One hidden turn or mirror swaps the rows below in pairs. Which row is each named row swapped with?
k_302: [  6 -15  10   7  54  26 -10   7  36  -9 -10   7 -13 -22  16  -1  -4]
k_106: [  9   9   1 -18  19   3  -5  -9 -30  26 -20  -9   2 -13   2  -9 -19]
k_688: [-31   6  -3  24  25   3 -20 -46   9   6  -8 -25  31   5 -10   8 -11]
k_359: [ -1 -15  -9   3  57  18 -14   3  29 -20  -9  17  -3 -26  21  10 -10]
k_485: [ -4 -19 -11  21  13  -4 -36 -21  48   1 -45  -2 -13   3 -23  -1  -6]
k_393: [-13  -7   0  20  26   4 -17 -40 -15 -14  -8 -24 -15   3  -1  21   5]
k_489: [ 16   1   3 -12  31  23   4 -13  15  14 -32   9  33  17 -31  -4   3]
k_512: [  7  13   2  18  -8  -5  -5 -14   5   2 -55   7  11 -34   4  -5 -15]
k_570: [  2 -23 -12  23  43  -1 -20   7  41  12 -12   1  27 -14  15 -15 -10]
k_154: [-24 -12  -5  10  10  18  -7 -59  17  -8 -11 -11  18   0   1 -10 -17]
k_181: [ -9  27  13  16  -7  -3 -17 -15   6  -5 -56   0  10 -12  13  11   5]
k_38: [ 25  21   0   8  36   4 -31 -16   4  35 -43   6  16   3  20  17  16]
k_410: [-24  -2  -2   3  34   2   1 -47  -2 -11   1 -15 -14   6   1  15   4]
k_57: [ 12  21  -6 -19  22  18   5 -23  -6  28 -10 -22  -7 -29  -2  17   5]
k_180: [-33 -20   5   0  16   7 -33  -5   1  -7 -49  17 -12 -25   7  30  -7]
k_142: [ 28   3   1  12  14  11 -22 -19  -7  35 -48   2  16   8  21  16   3]
k_131: [-11  -1   5   8  21  15 -20 -52   1  -6   5 -20 -13   9  -8  12   6]
k_634: [-14 -37 -12   2  36  25 -17   0  48 -12 -17  10   7 -21   3  -6 -20]
k_852: [ -8 -32 -12  14  65   8  -9   3  30  -2 -17  15   4 -14  20  -1  -8]
k_23: [ 19  11  -4  21  28  -8 -23  -1  17  30 -54  10  12   3  16  20  16]
k_954: [ 11   1 -16 -22  34  16   3 -10 -23  28 -13  -7  -4 -21   2  -5  11]
k_205: [-30 -10  -9  11  11   6 -16   8  18   7 -54   5  10 -25 -11  36   5]
k_358: [  2  -2  -3  -4  50  29  -3 -15  -3  48 -18 -14   4 -29 -10  -2 -15]
k_277: [-12  -3 -18  18  12   5 -34 -20  48  -7 -53  -7  -2  -2 -25  -4  -3]
k_452: [ 15  20   5   8  -8  -7 -11 -18  -4   1 -33   0  12 -14 -13  -6 -32]
k_777: [-24   2   4   9  31  -6 -30   3   4  16 -63  19  -3 -25  16  28   2]
k_720: [  0 -25 -21  19  45  18 -14 -19  47  12 -23   6  16 -14  27 -12   9]
k_462: [  2 -10  -6   4  27  -7 -33 -19  45  -1 -62 -15 -11 -15 -26   3  -5]
k_844: [ 15  14 -12  -2  30  32  -6 -15  21   8 -21   5  32  13 -26 -17   9]
k_907: [ 19  -9 -19 -18  17  19  -6  -4 -10  34 -12 -27   7 -12 -13  12  -9]
k_870: [-45 -20  28   1  19   6 -21   6  15   8 -45 -12   2 -14   2  12  -3]
k_669: [ 15  -2 -18  -2  25  26  -9 -16  23  20 -24   7  25  27 -26 -14   0]
k_409: [-17 -16  15   0  10   4 -13   9  22   5 -37  19  -8 -23  14  39  -6]
k_333: [  7 -17  -5  18  47  19 -10   6  37 -14  -8  27   0 -27   8  -2   9]
k_707: [-29  -4 -18   1  39  20   0 -49  16  14 -12 -21   6   8 -12   2  13]
k_482: [-32  -2  -6   1  41   8  -8 -47  -5 -15  -9 -27   4   3   0   2  -9]
k_329: [ 10 -18  -9  19  50  19  -9  12  12 -17  -7  17   5 -29  15   6   1]
k_207: [-27   4  15  13  34  17   1 -46   3  -5  -4 -13 -20   5 -12  15   4]
k_781: [ 44   4  -4  11  16   7 -10 -13   2  38 -25  13  -2 -11  12   3 -21]
k_759: [  4   9   9  11 -10 -19 -10  -9   2  -1 -38  11   7 -25  -7  -8 -27]

k_462 swaps with k_489
k_482 swaps with k_852
k_180 swaps with k_954
k_781 swaps with k_181
k_870 swaps with k_358

